The rows below fall into families. The same turns and mirrors carry the whole set onto itself and the rows of a family onto each other. For each named row, which other rows are in its family? Write them in the order they are listed.
These 16 rows form 4 families of 4 rows each.
Y: +0.52	-0.59	-0.15	+0.40	-0.13	-0.85	-2.37	-1.66	-0.93	+0.15
X: -0.13	+0.07	-0.22	+0.66	-0.38	-1.00	-3.32	-1.05	+0.06	-1.00
C: -1.48	-1.66	+1.12	-0.10	-1.87	-0.72	-2.35	+1.69	-1.73	-1.10
A: -0.70	-2.09	+0.30	-0.25	-2.34	-0.78	-2.13	+1.49	-2.44	-0.55
M: -0.01	-0.66	-0.51	-0.01	-1.22	-0.65	-3.46	-0.57	+0.93	+0.89
N: +0.49	+0.44	+1.76	-0.18	-2.86	-0.22	-2.84	+2.05	-2.18	+0.84
H: +0.73	-0.73	+1.40	-0.70	-3.40	-0.04	-1.55	+2.15	-1.32	+0.42
F: +0.95	-0.52	-0.75	+0.14	-0.60	-1.02	-3.09	-1.14	-0.52	-0.82
Z: -0.72	-1.01	+1.81	+0.16	-2.34	-2.15	-1.98	+0.67	-2.67	-0.29
P: +0.97	-0.07	+2.00	-0.17	-3.41	-0.03	-2.31	+1.75	-1.76	-0.38
D: +1.11	+1.64	+1.00	+0.21	-0.96	-1.49	-2.05	+0.05	+0.64	-0.18
L: -1.49	-1.19	+1.06	-0.29	-1.61	-0.60	-3.35	+1.70	-2.21	+0.11
U: -0.83	-0.59	+1.77	+0.25	-3.68	+0.52	-2.34	+0.81	-0.55	+0.58
J: +0.88	+1.16	+0.03	-0.11	-0.81	-1.13	-1.17	+0.51	+0.87	+0.07
S: +0.73	+1.05	+0.54	+0.31	-0.68	-0.50	-0.93	-0.37	+0.23	+1.04
K: +1.07	+1.07	-0.25	+0.58	-1.18	-2.73	-1.88	+0.25	-0.78	+0.78

Which other rows belong to the same family as P? C, F, J
Which other rows belong to the same family as Z? M, U, K

The rows below fall into families. The same turns and mirrors carry the whole set onto itself and the rows of a family onto each other. For each named row, which other rows are in its family? Write them in the order they are listed.
These 16 rows form 4 families of 4 rows each.
Vup: -0.44	+2.28	-1.05	+0.97	+0.73	-5.57	+0.39	-1.18	-0.19	-1.78	+1.00	+0.75	-1.02	-2.13	-1.16	+2.47	+0.01	+1.20	+0.13	+0.81	-2.29	+1.55	+1.28	+0.02	-2.14	-0.92	+1.62	+1.17
Dof: -0.79	-0.32	-0.11	+1.63	-0.39	-3.12	-2.17	-1.60	-1.67	-0.52	+0.40	-0.68	+0.22	-2.22	-0.22	+2.08	-0.61	-1.44	-0.08	+2.16	-1.73	+0.25	+1.02	-1.37	-0.56	-0.42	-1.65	+0.47
satur: -0.60	+1.23	+0.85	-2.12	-1.49	-2.11	+1.03	+0.62	+0.23	-2.24	+0.31	+0.65	-0.06	-2.11	-1.15	+1.77	-1.10	+0.61	+0.79	+0.67	-2.04	-1.98	+0.46	-0.89	-0.96	+0.74	+1.57	-0.56
butof: -0.63	+1.12	-1.07	+2.28	-0.62	-2.35	+1.63	+0.81	+0.96	-0.17	+0.21	+1.31	-0.51	-0.15	-1.25	+1.94	+0.50	+1.71	-0.68	+2.53	-2.97	-0.65	+1.56	-0.20	-0.95	+0.51	+1.17	+1.41
Mosal: -0.46	+2.59	-1.38	+1.41	+0.18	-4.40	-0.51	-0.62	-1.33	-3.45	+0.27	+0.12	-0.55	-2.92	+0.00	+2.21	-0.96	+0.20	+0.00	+0.37	-1.48	+0.88	+2.35	+0.60	-0.42	-0.64	+1.83	-0.04
vudab: +0.75	+0.82	-0.77	+2.04	+0.09	-2.86	-1.25	-1.33	-2.61	+0.62	+0.63	-0.89	+0.54	-3.59	-0.65	+0.78	-0.49	+0.32	+0.55	+1.26	-2.58	+0.38	-0.13	-0.74	-0.52	+0.25	-0.23	+0.27
zovo: +0.31	+1.11	+1.42	-2.71	-0.38	-2.34	+0.50	-0.39	+0.22	-1.67	+0.36	+0.12	-0.53	-1.60	-1.38	+1.94	-0.56	-0.07	-0.55	+2.54	+0.12	-1.06	+0.59	+0.11	-0.29	+0.93	+0.89	+0.85
rari: -0.31	-0.67	+0.20	+1.56	-1.65	-2.79	-1.26	-0.79	-1.94	+1.44	+0.61	+1.22	-0.34	-2.57	+0.00	+1.50	-1.94	-0.45	+0.76	+1.30	-1.39	-0.15	+0.57	-1.95	-1.94	-0.45	-0.27	+0.76
Fazu: -1.85	+1.10	+0.26	-0.48	+0.25	-4.97	-1.09	-0.99	-0.96	-2.80	+1.07	+0.51	-0.34	-1.96	-0.73	+2.24	-0.69	+0.16	+0.04	+2.60	-1.33	+1.04	+2.57	+1.33	-1.70	-0.42	+0.86	-0.08
lil: +0.25	+1.57	-0.44	+1.37	+1.04	-4.43	-0.22	-0.85	-1.14	-0.83	+0.80	+2.07	-0.85	-2.81	-0.69	+2.27	-1.83	+0.23	+0.39	+1.92	-1.33	+1.33	+3.42	+0.86	-1.77	-0.86	+2.25	+0.54
nuraf: -0.45	+0.46	+0.67	+1.43	-0.34	-3.53	+0.19	-0.83	-2.93	+0.58	+0.43	+0.30	-0.11	-2.65	-1.63	+1.82	-0.63	-1.20	+0.01	+1.09	-2.97	-0.13	+0.00	-2.64	-0.26	+1.11	-0.18	+0.70
gup: +0.69	+0.89	-0.81	+1.53	-1.11	-2.02	+1.62	+0.42	-0.71	+0.51	+0.71	+0.34	-0.53	-0.45	-1.61	+0.87	+1.65	+0.85	-0.18	+1.74	-1.27	-1.72	+2.09	-0.01	-1.45	+0.65	+0.59	+0.39
Zogar: +0.13	+2.06	+1.12	-2.14	-0.28	-2.49	+0.83	+0.16	-0.06	-0.37	-0.13	+0.70	-0.79	-3.11	-0.46	+1.60	-3.20	-0.31	-0.35	+1.06	-0.54	-0.81	+0.71	-0.78	-0.91	+0.47	+1.74	+1.28
fizis: -0.65	+1.07	-1.21	+0.67	-0.48	-2.60	+0.02	-0.28	+0.92	+0.80	+0.10	-0.69	-0.23	-0.25	-1.52	-0.07	+0.50	-0.01	-0.78	+3.06	-1.32	-1.00	+2.13	+0.07	-0.38	+0.31	-0.33	+1.26
zod: -0.18	+1.21	-1.31	+1.24	-0.82	-2.20	+1.16	+0.05	+1.62	+0.83	+0.84	+1.20	-1.05	+0.20	-0.47	+0.25	-0.91	-0.65	+0.11	+1.17	-1.57	-0.35	+2.69	-0.43	-1.55	-0.33	+1.49	+1.25
nefa: +0.13	+2.31	+0.74	-1.46	-2.06	-2.80	+1.20	-1.12	-1.06	-1.77	-0.90	+1.32	-0.90	-1.75	-1.24	+2.07	-1.95	+0.34	+0.43	+1.35	-1.80	-0.70	-1.15	-0.64	-0.30	+0.88	+0.94	+0.34

Which other rows belong to the same family as vudab? satur, Mosal, gup
Which other rows belong to the same family as Zogar? rari, lil, zod
Which other rows belong to the same family as butof? Vup, nuraf, nefa

The rows below fall into families. The same turns and mirrors carry the whole set onto itself and the rows of a family onto each other. For each named row, which other rows are in its family? Write them in the order they are listed.
These 18 rows form 3 families of 6 rows each.
Lol: +2.10	+0.13	-0.70	+0.69	-1.87	-0.23	-0.01	+2.06	-0.51	+0.32	-1.43	+1.22	+0.48	+0.83	+1.53	-1.57	-0.11	-1.33	-1.37	-0.61	+1.35	-0.41	+0.27	-1.53	+1.54	-2.14	-0.86	+0.66	-1.40	+0.50	-1.25	-0.46	+0.43	-0.37	+1.27	+0.40	+0.37
doto: +0.85	-2.46	-0.08	-1.08	-0.78	-0.38	-0.60	+2.11	-1.62	-1.07	+0.41	+0.50	-1.21	-1.39	-0.75	-0.46	+1.89	-0.35	+1.05	+0.48	-0.43	-0.57	+1.08	-0.53	+0.89	+0.80	-0.94	+1.61	+0.03	+1.15	+0.74	-0.81	-0.16	-0.77	-0.33	+0.57	+2.34
mapu: -0.99	-1.11	-1.39	-0.56	-1.05	-0.82	+0.94	+0.16	+1.37	+0.93	+1.56	+0.64	+0.19	-0.78	+0.80	-1.98	-0.37	-0.85	-0.23	-0.08	+0.18	-0.08	-0.75	+1.76	-0.47	+0.73	+0.48	+1.15	-1.16	+0.42	+0.79	+0.24	-0.64	-0.53	-0.50	+1.05	+0.98
Tevur: -0.24	-0.43	+0.86	+1.09	+0.22	-0.42	+1.35	+2.40	-1.69	-0.90	+1.05	+2.37	-0.91	-0.49	-1.53	-0.76	+1.50	-2.50	-0.20	-1.77	+1.71	-1.70	+1.72	-0.12	-0.39	-0.43	-0.92	+1.61	+0.48	+1.68	+0.13	-0.99	-1.61	-1.11	-0.48	-0.33	-0.60
Balib: -0.57	-0.84	+0.77	-0.92	+0.58	-0.80	+1.56	+3.27	-1.09	-1.30	+1.37	+1.72	-0.59	+0.00	-0.36	-0.43	+0.56	-2.70	-0.60	+1.59	+2.29	-2.45	+0.13	-0.19	-1.97	+0.55	-1.22	+1.64	+0.16	+1.24	-0.44	-0.88	+1.88	-1.23	-0.89	-1.12	+0.38
Fuguk: +0.30	-1.14	+0.05	-0.05	+0.69	-1.69	+1.98	+0.21	-0.21	-0.51	+0.34	+0.61	+0.52	+2.00	+1.10	+0.42	+1.23	-0.35	-2.30	-0.17	+1.68	-2.10	+1.53	+1.15	-1.65	-0.89	+0.36	+1.73	-1.05	-1.02	+0.28	-1.20	+1.09	-2.08	+0.55	+0.15	+0.40
femu: +0.18	-1.35	+0.59	-0.64	-0.24	-0.31	+0.50	+3.12	-0.55	+1.08	-0.02	+1.01	-0.86	-0.68	-1.13	-0.43	+0.66	-2.60	+0.25	+0.56	+1.40	-1.37	+1.45	-1.12	-0.51	+1.51	-0.01	+2.45	+1.17	+2.25	-0.58	-1.47	+0.38	-0.19	-1.41	-1.48	+0.58
morom: -2.63	-1.47	-0.21	+0.65	-0.66	-2.05	+0.19	+0.75	+0.35	-2.09	+0.92	-0.54	+0.30	+0.21	-0.70	+0.16	-0.55	-0.30	-2.28	+1.31	-0.11	-1.34	+0.21	+1.47	-0.21	-0.10	-0.11	+0.55	-0.53	-0.75	+0.71	+0.44	-0.41	-1.30	-0.31	+0.66	+0.51
Dolo: -1.59	-0.64	+1.36	+0.00	+0.02	-2.29	-0.69	+1.76	-1.15	-2.45	-1.04	+1.32	-0.06	+0.52	+0.55	+0.02	-0.60	-2.53	-2.46	+1.38	+1.09	-1.50	+0.30	+0.43	-1.34	+0.33	+0.03	-0.30	+0.22	+1.43	-0.52	-0.51	-0.72	+0.15	-1.66	-0.99	-0.01
zeti: +1.60	-0.67	-1.40	-1.23	-1.19	-0.70	+1.65	+1.35	+0.57	+0.29	+0.37	+1.91	-0.53	+1.60	+1.14	-1.40	+1.10	-2.06	-2.12	-2.02	+1.52	-0.85	-0.11	+0.45	+0.34	+0.16	+1.07	+1.08	-0.24	+0.81	-0.60	+0.20	+0.73	-1.77	+1.65	-1.22	-0.38
tepuz: -0.79	-1.02	-0.39	+1.63	-0.72	-0.94	+0.54	+1.17	+0.50	-0.42	+1.59	-0.85	-0.97	+0.51	-0.16	-0.31	-1.38	-0.63	-1.74	-0.86	-0.92	+0.41	-0.02	+0.04	-1.15	+0.35	+0.82	+1.13	+0.18	-1.05	+1.43	-0.33	-1.20	-0.13	-0.98	+1.07	+0.81
Zirob: +1.03	-1.16	-1.84	+1.10	-0.70	-0.09	+1.29	+1.14	-0.84	+1.00	+0.28	+0.63	+0.42	+0.55	+1.54	-0.91	+1.01	-1.20	-1.59	-1.44	+0.69	-0.23	+1.17	+1.23	-0.89	-0.69	+1.36	+1.91	-1.45	-1.15	-0.05	-1.23	+0.47	-0.57	-0.04	+0.87	-0.17
luzov: -1.15	-0.66	+0.87	+1.22	-0.69	-0.72	-0.16	+2.32	-0.19	-1.08	-0.43	+0.84	-0.83	+1.08	-1.26	-0.05	-1.41	-2.83	-1.41	-0.95	+0.42	-0.47	+0.82	-0.99	-0.03	+0.75	+0.64	+0.37	+0.38	+1.78	-0.37	-0.18	-2.64	+0.30	-1.60	-1.30	-0.51
vogu: -0.51	+1.16	+1.77	+0.78	+0.21	-1.42	-0.42	+0.27	-0.23	-0.17	+0.20	+1.12	-1.07	-0.17	+0.07	-1.41	-1.75	-2.04	-1.48	-1.52	+1.37	+0.06	+0.04	-0.35	-1.11	-0.03	-0.94	-0.42	-0.58	+1.03	+0.61	-0.48	-2.15	+0.36	-1.08	+0.87	+1.04
Ver: +0.90	-1.42	-0.12	-1.34	-1.01	-0.73	-0.16	+1.56	+0.12	-2.03	+1.19	+0.47	+0.04	+0.43	-0.19	+0.13	-0.69	-1.98	+0.59	+2.77	+1.78	-1.28	+0.28	-0.28	+0.39	-0.59	-2.68	+0.96	-1.11	+0.50	-0.05	+0.13	+1.17	-1.16	+0.47	+0.15	+2.30
retan: +0.45	-1.42	-0.40	-1.67	-0.72	-0.12	-0.80	+2.34	-1.38	-1.26	-1.15	+0.92	-0.92	+0.90	+0.12	-1.69	-0.34	-0.76	-2.38	-1.27	-0.44	+0.00	+0.27	-2.63	+0.23	-0.35	-1.03	-0.57	-1.05	+1.70	-0.57	-0.67	+0.64	-0.99	+1.15	+0.05	+1.66
poviz: +0.61	-1.24	-0.66	-1.32	-1.48	-0.06	-0.59	+2.44	+0.24	+0.55	+0.23	+0.24	-1.32	-0.07	-0.61	-1.32	-0.14	-1.28	+0.53	+1.25	+1.11	-1.04	+0.26	-2.93	+0.29	-0.48	-1.90	+2.10	-0.29	+0.58	-0.63	-1.12	+0.59	+0.50	+0.92	+0.58	+2.17
fode: +0.94	-0.66	+0.06	-0.29	-0.38	-0.86	+0.29	+1.24	-0.72	-0.87	-1.30	+1.31	+2.01	+1.10	+1.63	-0.36	-1.05	-1.01	-1.90	+0.37	+1.32	-0.94	+1.19	-0.09	-0.35	-2.58	-1.97	+0.00	-1.84	+1.67	-0.68	-0.74	+1.25	-1.36	+0.22	-0.06	+0.91

Which other rows belong to the same family as vogu? doto, mapu, Tevur, zeti, retan
Which other rows belong to the same family as tepuz? Lol, femu, Zirob, luzov, poviz

